Each named move below is a turn or a mirror, shown by a few rows before and after it. Which moves, in which order, take the first row of each later pair to the second? The first pair is answered.
nizaf:
[  5  24  13 -17 -25  17  10 -24 -21   7 -23] -> [-16  44  12   4 -18 -14  -3 -23   4  -4 -15]
[-13 -10  -2   4  -5  11   0   4  -3  -5  -3] -> [-16  -7  -2   8  -4   6  -2   4   1  -8  -2]
[ -3 -18 -11   7  12  -9  16   7   4  -4   7] -> [  0 -21 -10   4  11  -4  18   6   1  -3   6]
Rizi:
[ 15  15   7  14   6 -12  -6   7  12  -5  11] -> [  4  22   6  15 -10  -9   3   3  12  -6   5]
[ -3 -15 -23  10   0  -2  23   4  13  -5  -4] -> [  4 -21 -22   9  11  -3  16   7  13  -5   0]
[ 21 -12 -13   6 -13   1  12   4 -11 -13   3] -> [ 22 -13 -13   6 -13   2  11   5 -12 -12   4]
Tamak:
[-11   0 -18  27  11  -8   5   2  22 -10  -7] -> [ -5   9 -15  29   2  -9   8  -1  19 -12  -7]
[ 7 -7  2 -1 11  0 -1  2  0 -2  2] -> [12 -1  4  2  5 -2  3 -1 -3 -4  1]
[ 21 -17  -1 -14   5   9  -1   7 -17   3   9] -> [ 24 -10   0 -11   0   8   2   5 -19   2   9]
somu:
[ 15  19  -8   9 -14 -17   0  -1   9 -14   8] -> [ 18  18  -9   5 -14 -17  -1   3   5 -11  13]
[23 -6  9  5  8  7  5 -6  1 -5 -6] -> [23 -5 11  5  8  7  5 -8  1 -6 -6]
[16  7  2 15 -4 -7  1 -6  0 -9  2] -> [19  8  0 11 -3 -7 -1 -4 -3 -9  5]
mon:
[ -7  26  17   6  17  -6 -24 -19  14   0  -3] -> [ 19  23  13  23  11  -6  -5 -20  13 -11  -2]
[ -7  -8  -6   0  -1   8  19 -12  -2   8 -10] -> [-20  -4  -4  -9   6   2   4 -11   1  13  -8]
[ 10  -5   4  -2  11  13  -2  -8   1   3 -10] -> [  7  -5   4  -4  11  14  -3  -8   1   4 -10]
[  0 -17   4   4  32  -5 -22   5  14   5   8] -> [ 22 -20   1  19  25  -2  -2   4  11  -4   8]
Pairs:
Between the rows of a pair lie two moves.
[  0 -17  -3  15   7   6   2   5   4   5   3] -> [-2 -7 -3 18 -9  7 12  1  2  3 -1]	Rizi Tamak
[ -6  14  -3  -2 -16   1   3  -5 -13  -3   8] -> [ -3  18  -2  -1  -9  -6  -7  -4 -10  -3  13]	mon mon
[-13  19   5   1  -8  -9  -9  -7   5  -2  -4] -> [  3  10   5 -17 -11   5  -6  -3 -14   8  -1]	somu nizaf
[-19   5  -3   3 -14  -8   9  -1  -2  -2  -6] -> [-12  11  -1   7  -3 -20  -2   0   2  -6   1]	mon mon
[-25  -7  -7  10  -1  -8   0  -2  10  -3  10] -> [ -4 -13  -7  17   9 -11   2   1  11  -8  15]	Rizi mon
[ 18   5  -8  24   2 -25  11   6   4 -17  20] -> [  6 -17  -8 -13 -19  20  24   5 -22   6   3]	nizaf mon
[-17  -9  -1 -12  -5  15   2   4  -4   9  -5] -> [-13 -16  -1  -9   9  14  -3   5   1   7  -3]	Rizi somu
[-10  15  15  -3  18  -7 -16  -9   5   2 -11] -> [ -9  23  14 -12   7  -8 -17  -8  -4   5  -6]	Rizi somu
[ -5  20  11   8 -11   6 -13 -10   7  -1   6] -> [ 11  14  12  10   2   3 -17  -7   7  -3  12]	mon Rizi
[-17   6  -7  -6  18  -2  -7  10  18   6  -3] -> [ 13  19  -5  11  11 -12   5   4  15  -7   2]	mon Tamak
[  7  12   5  -5 -10  -5  -5  -5  -6  -1   5] -> [14  8  4 -4 -9 -2  0 -5 -8 -2  5]	Rizi mon
[-10  -4   0 -12   9   7 -10   3  -4   5   3] -> [-17  13   0  -1 -10   2   3  -3  -2  -2   0]	mon Rizi
[ -5 -12 -16   5 -13  -9  17  17  -1  -3  15] -> [ -5 -20 -15   0  -8  -3  14  20  -3   0  15]	Rizi mon
[ -8  18  -1   3  18 -15 -14   2  11  -6  -1] -> [ -4  27   0   7   7 -15  -7  -2   9  -9  -2]	Tamak Rizi
[-12 -10   2   0   0   4  -3  -7  19  -2  -3] -> [  3   5   5   8  -9  -4   1 -12  15  -9   0]	mon Tamak
[  2   1  -7   7   6 -15  -2   9   8  -4  13] -> [ -2   8  -7   9  -7 -14   6   6   6  -6  11]	Tamak Rizi
[ -8   4  -2  17  11 -14 -11   3  20  -7   3] -> [ -6   7  -4  25  -3  -8   6   0  18 -12  -2]	Rizi mon
[ 14  -1  -4  22  19 -24  -6   5  16  -9   3] -> [-24  -7  -8  18   9 -15   1   6  24  -4  -7]	Rizi Tamak
[ -5  22   9  -3  24 -20 -20  -3   3  -1  -6] -> [  1   8   0 -12  27 -19 -20  11  -7   5   9]	somu somu
[  1 -17 -15  -7  15  14   1   3   7   7   7] -> [ 15   7  -9   9  -9  10  18 -11   6  -5  -2]	somu Tamak
[-1  4 -8  9 -8 -7  7 10  1 -5 -4] -> [-11  -3  -8   3  -4  -2   4  13   3   0  -5]	mon Tamak
[-28   5   1 -14  -3   2 -14  -5   9  11  -4] -> [ 20  10   1  17   7 -16  -3  -5  14  -9   9]	mon mon
[ -5   1  13  -7 -12  18  13   3  -4  -4 -18] -> [24  1 16 -5  4 12  4  4 -9 -7 -9]	Rizi Tamak
